A single turn carries every row of the set below to another of its rows. Some are shown first; where does it send the rows asked next?
k419: [ 11   5   7   1  21   7   1 -15   1   6  15   3 -18 -16   7  -3  12   2
  18  -4  -3  -3 -22  12  24 -12 -17  22 -21   1 -20   9]
k630: [ -8   9   9   8  31  10  -4  21  13  11 -11   1 -16  -8  18  -3  -1 -20
  22   6   0   1 -33  24  33 -11 -24  15  26   8 -12  12]
k949: [ 15  11   6   4  30   1  -1 -14   1   9  -1   6 -15 -17  25  -6  11  -9
   8  16 -12 -13 -22   4  45   2  -7  15  16 -19 -20   2]
k643: [-10   7   5   6  38   5 -10  22   3   7 -12   1 -17 -17  20  -8  -6 -14
  14  -7  -1 -12 -24  21  26   5 -16  14  32   5 -16  10]
k686: [ -2  19  10  -2  24  -4 -11 -24  -5   3  -2   1 -14 -11  12  -5  13   2
  19  -7   2  -9 -38   6  35  -6  -8   7   4  34 -14   2]
k727: [-31   5   4  -3  28  12 -10  11  -8  -7   9   4 -15  -1   0   0   7 -13
  21   1   1 -10 -24  30  15 -12  -7   4   9  11 -13   4]
k930: [ -3  15  11   5  26  -9  -7 -18   1  13  -3   3  -9  -6   8  -4  13   2
  12  -2   3  -9 -44   3  36 -13 -19  17   3  30 -18   4]
k50: [ 11  11   5  -1  35  -2 -10  -6  -3   5 -14   6 -17  -9   1  -6  13 -17
  12  38  -1 -13 -14  26  25  15 -11  20   7 -14 -20   1]
k563: [-32   2   3   1  32   7 -10  15  -9  -2   8   5 -11  -2  -1  -2   4 -10
  12  -1   1 -16 -24  26  13  -9 -10  10  12   7 -18   5]
k852: [-31   3   5   1  28   9  -7  15  -4   1   9   5 -11   3  -2   1   7 -13
  17   6   1  -9 -29  28  16 -18 -14  11   8   9 -15   6]
k430: [ 16  13   6   1  27   5  -2 -17   0   5  -1   5 -18 -18  27  -5  12 -11
  14  15 -11  -9 -21   6  46   2  -4  10  16 -16 -17   1]
k298: [-25   7   5   6  35   8  -9   3  -5   1 -35   5 -19  13   6  -4   5 -16
  13  14  -4  -9  -8   3  26   4  -7  -3   0 -10 -19   9]
k884: [ -7  13   7   0  29  16  -9  14   4  -2 -11  -1 -23 -16  22  -4  -1 -19
  30  -3  -1  -1 -24  27  30   0 -10   3  28  12  -7   9]
k190: [-24   9   6   5  33  11  -8   1  -4   0 -34   5 -20  14   5  -3   7 -18
  17  17  -4  -4 -10   5  28   0  -7  -6  -1  -7 -17   9]
k339: [ 11  12   5  -4  33   2 -11  -9  -4   1 -14   5 -19 -10   3  -6  14 -18
  17  37  -1 -11 -13  28  25  16  -7  16   7 -11 -18   0]
k395: [-16  -5   5   9  37  -1  -5  10  -4  11  -7   7 -11  -1  12  -7   8 -27
  -3   5  -5 -19 -28  18  30   0 -18   5 -16  30 -25   9]
k248: [ 14  10   7   2  31   3  -6  -4   6   3 -36   3 -18   2  16  -7   0  -1
  16  11   3 -11  -8  -2  17  -8  -4  19 -19  16 -15  -1]
k575: [ 10   3   5   2  25   2   0 -12  -1   7  15   3 -17 -19   6  -6   9   5
  11  -9  -3 -10 -20   9  21  -6 -17  25 -18  -3 -24   9]
k595: [ 17  12   7   4  27   5   1 -15   4   9  -1   5 -15 -14  25  -4  13 -12
  13  20 -11  -7 -25   6  48  -3  -9  14  14 -17 -17   2]
k186: [ -4  15   8   3  31 -12 -12 -18  -6   8  -3   3 -10 -13  10  -8   9   6
   7 -12   2 -18 -37   1  31   0 -12  15   8  28 -21   2]
k974: [-14   0   7   4  30   8  -4   4  -4   4  -6   5 -17   0  15  -4  13 -31
  10   8  -4 -10 -28  23  33  -5 -12  -5 -19  37 -17   8]
k588: [ 13  10   6   1  32   3  -6  -4   5   3 -36   3 -18   1  16  -7  -1  -1
  16  10   3 -12  -8  -2  17  -7  -3  19 -19  16 -15  -2]
k508: [-24   7   6   7  34   8  -7   4  -2   4 -35   6 -18  15   4  -3   7 -18
  13  18  -4  -6 -12   3  28  -1 -10  -2  -1  -9 -19  10]
k208: [ 13   9   6   2  32   3  -6  -3   6   4 -36   3 -17   2  16  -7  -1  -1
  15  11   3 -12  -8  -2  17  -7  -4  20 -19  16 -16  -1]
k417: [-17  -1   3   2  36   4  -9   4 -12   1  -7   5 -17  -8  16  -8   8 -27
   4  -3  -5 -21 -20  20  27   9  -6  -5 -13  34 -21   6]
k591: [ 10   6   6  -2  22   7  -2 -17  -4   1  15   2 -20 -21   9  -5  10   4
  18 -11  -3  -7 -17  11  21  -5 -11  19 -18   1 -20   7]
k724: [ 12  12   6  -2  32   1  -9  -8  -1   4 -14   5 -18  -7   1  -4  15 -18
  16  41  -1  -8 -16  28  27  11 -11  19   5 -12 -17   1]

k595 goes to k430
k686 goes to k186
Now find these:
k339 goes to k50
k643 goes to k630
k563 goes to k852
k575 goes to k419
k395 goes to k974
k508 goes to k190

A single turn carries every row of the set below to another of its rows. Some are shown first; where does it send the rows asked next?
k772: [ -4  -4   0  12  -5  -7 -35  -2  11 -13   3  13  -5 -18 -18 -17 -15  14
 -15  -9 -17   7  15  -4 -10   2  -2]
k62: [ -1  -4  18 -19 -10  -5 -29  -9   5 -27  -3  37 -16 -14  20 -23  -5 -14
  -9 -17  12  11   9  -4  -1  -6  -6]
k56: [ -3  -4   6 -15  10  -8  -6  -8   4 -32  -1  38 -14  -3 -19 -12  -7 -14
  -8 -10   3   6   3   2 -14  -5  -2]
k634: [ -7  -1   2 -19 -24  -6 -42  -8  -7 -17  -8  32 -41 -11 -12 -25  -9  -8
 -10 -18  -3   9  14   5   4   2  -7]
k977: [ -3  -5   7 -15  10  -8  -7  -8   4 -31  -1  38 -14  -3 -19 -12  -7 -14
  -8 -10   3   6   2   2 -14  -5  -1]
k922: [ 11  -2   2  -1 -10 -13 -38 -11  -6 -19   5   8 -12 -10 -12 -11 -17   5
 -11  -3 -22   0  17 -11  -2  -2 -11]
k698: [-20   2  -8  -5   2  -5  -9  -8   0  14  -4   4 -13  -8  -3 -18 -26 -11
  -9 -22  11   9  19   2  -4   2  -5]
k904: [ -4   1 -17  -8 -27 -15  -2 -10 -15  -3   7  28  -8  -9 -22 -17 -17  11
  -9  -8   3   6  16   0  -8  -4 -11]
k769: [ -1  -1 -17  -9 -29 -20  -3 -10 -16  -4   8  29  -8  -7 -19 -15 -17   9
  -9  -8   2   4  13  -1  -7  -6 -10]
k116: [ -6  -6  16 -14  -9  -3 -27  -6  12 -26  -4  39 -13 -17  18 -24  -4 -11
 -10 -20  13  12   7  -3  -4  -5  -2]
k968: [ -1  -2   5  -9  -1 -41 -19 -18  -9   8  -3   6   2 -10 -10 -23  -8  -2
  -7  -5   5   7   4  -3  -8  -5  -9]
k197: [ -8   1  19 -15  -4   7 -25 -11   5 -25  -3  34 -17 -20  13 -27  -4 -10
  -9 -16  13  14  15  -2  -2  -2  -9]
k763: [-13   2   2 -14 -21   0 -40  -7  -4 -14  -9  31 -40 -15 -16 -28  -8  -5
 -10 -19   0  12  17   7   3   4  -6]
k780: [ -3   0  19 -19  -7   2 -27 -12   1 -27  -2  34 -18 -16  17 -24  -5 -14
  -8 -15  11  12  13  -5   0  -4 -10]
k151: [ -2  -4 -19  -8 -30 -23  -5  -7 -11  -4   6  31  -7  -6 -18 -15 -17  10
 -10 -11   2   5  10   0  -9  -6  -7]
k396: [ -6  -2  -7 -16  -1 -16 -30  -1   0   2 -18  20 -26 -27  27 -19 -11   4
  -9  -7  -4   6  24  -3  -8  -5  -5]
k468: [ -7  -2  -7 -15  -1 -16 -29   0   2   3 -18  21 -26 -28  27 -20 -11   4
  -9  -8  -3   6  23  -3  -9  -5  -4]
k749: [ -3  -5   6 -15  11  -8  -7  -8   4 -32   0  37 -14  -4 -19 -12  -7 -14
  -8 -11   3   6   2   2 -13  -4  -2]
k566: [ -3  -5   6 -15  10  -8  -6  -7   4 -31   0  38 -15  -3 -19 -12  -7 -14
  -8 -10   3   6   3   2 -14  -4  -1]
k21: [ -7  -3   5  -4   2 -38 -18 -15  -3  11  -4   8   5 -14 -13 -26  -7   3
  -9  -7   7  10   3   0 -12  -3  -6]
k520: [-19  -5 -11  -4  -2 -15 -11  -2   8  14  -5   9 -10  -6   2 -17 -26 -11
 -11 -27  12   8  10   4  -6   0   3]
k668: [ -7   1   6  -6   3 -35 -17 -18  -7  11  -4   6   4 -14 -14 -26  -8   2
  -8  -5   7   9   7  -1 -10  -3  -9]
k35: [ 11 -10  -2   1 -14 -22 -40  -6   2 -19   4  13  -8  -7  -8 -10 -16   4
 -14  -7 -21   0   8 -11  -5  -4  -3]
k409: [ -7  -2  -7 -15   0 -15 -29   0   1   2 -18  20 -26 -28  26 -20 -11   5
  -9  -7  -3   6  24  -3  -9  -5  -5]
k485: [ -6  -3  -7 -16  -1 -17 -30   0   1   2 -18  20 -26 -27  27 -19 -11   4
  -9  -7  -3   5  23  -3  -9  -5  -5]
k865: [  1   2   3   6  -4  -3 -34 -10  -1 -15   4   8  -9 -16 -19 -17 -16  10
 -13  -3 -19   5  21  -7  -6   2  -9]
k173: [ -6  -1  -7 -16  -1 -16 -30  -1   0   2 -18  20 -26 -28  27 -19 -11   4
  -9  -7  -3   6  24  -3  -8  -5  -6]
k764: [ -6  -6  -1 -17 -27 -12 -44  -4  -2 -16  -9  35 -39  -9  -9 -24  -8  -9
 -11 -22  -2   8   8   5   3   1  -2]
k971: [ -3   0   6  -9   1 -37 -18 -19 -10   9  -4   5   2 -13 -13 -25  -8   0
  -8  -4   6   8   7  -2  -8  -3 -11]
k855: [-10   4  -6 -13  -1  -9 -10 -14 -10  10  -2   1 -17  -2   0 -15 -28 -18
  -7 -18   8   6  20  -2   1  -1 -11]
k399: [ -9 -10 -12  -9  -8 -25 -14  -3   3  11  -4  10 -12   1   8 -11 -26 -18
 -10 -27  10   4   5  -1  -3  -5   0]
k164: [ -5  -4  -9 -16  -7 -22 -13 -11  -8   8  -3   5 -16   3   8 -11 -28 -22
  -8 -21   7   3  12  -4   1  -5  -8]
k55: [ -4  -5   6 -15  10  -8  -6  -7   4 -32  -1  38 -14  -4 -19 -12  -7 -15
  -8 -11   3   6   3   1 -14  -5  -1]
k893: [-10  -2  18 -12  -5   3 -26  -6  11 -23  -4  37 -14 -20  14 -27  -4  -9
 -10 -19  14  15  11  -1  -5  -3  -3]
k174: [ -7   0 -18  -5 -27 -15  -2  -8 -10  -1   6  30  -6 -10 -22 -19 -17  13
 -10 -11   4   7  14   1 -11  -4  -8]
k77: [ -3  -5   5  -6  -1 -42 -19 -15  -5  10  -4   8   4 -11 -11 -24  -7   0
  -8  -7   7   8   1  -2 -10  -5  -6]
k924: [-16  -2   0 -10 -21  -1 -41  -3   4 -13  -9  35 -37 -17 -15 -29  -7  -2
 -12 -23   1  13  13   9  -1   4  -1]
k956: [  2 -11  -2   9 -12 -19 -39   0  13 -15   3  16  -4 -12 -11 -14 -15  10
 -16 -12 -18   3   6  -6 -10  -2   2]
k653: [ -6  -4 -19  -5 -29 -20  -4  -6  -8  -2   6  32  -5  -9 -19 -16 -16  13
 -11 -12   4   6  11   1 -11  -5  -5]
k902: [-12  -7  -2 -12 -25  -9 -43  -1   5 -14 -10  37 -36 -13 -11 -26  -7  -5
 -13 -25   0  11   8   7   0   2   1]

k566 goes to k56
k62 goes to k893
k485 goes to k409
Now find these:
k668 goes to k968
k956 goes to k865
k904 goes to k151
k764 goes to k924
k399 goes to k698

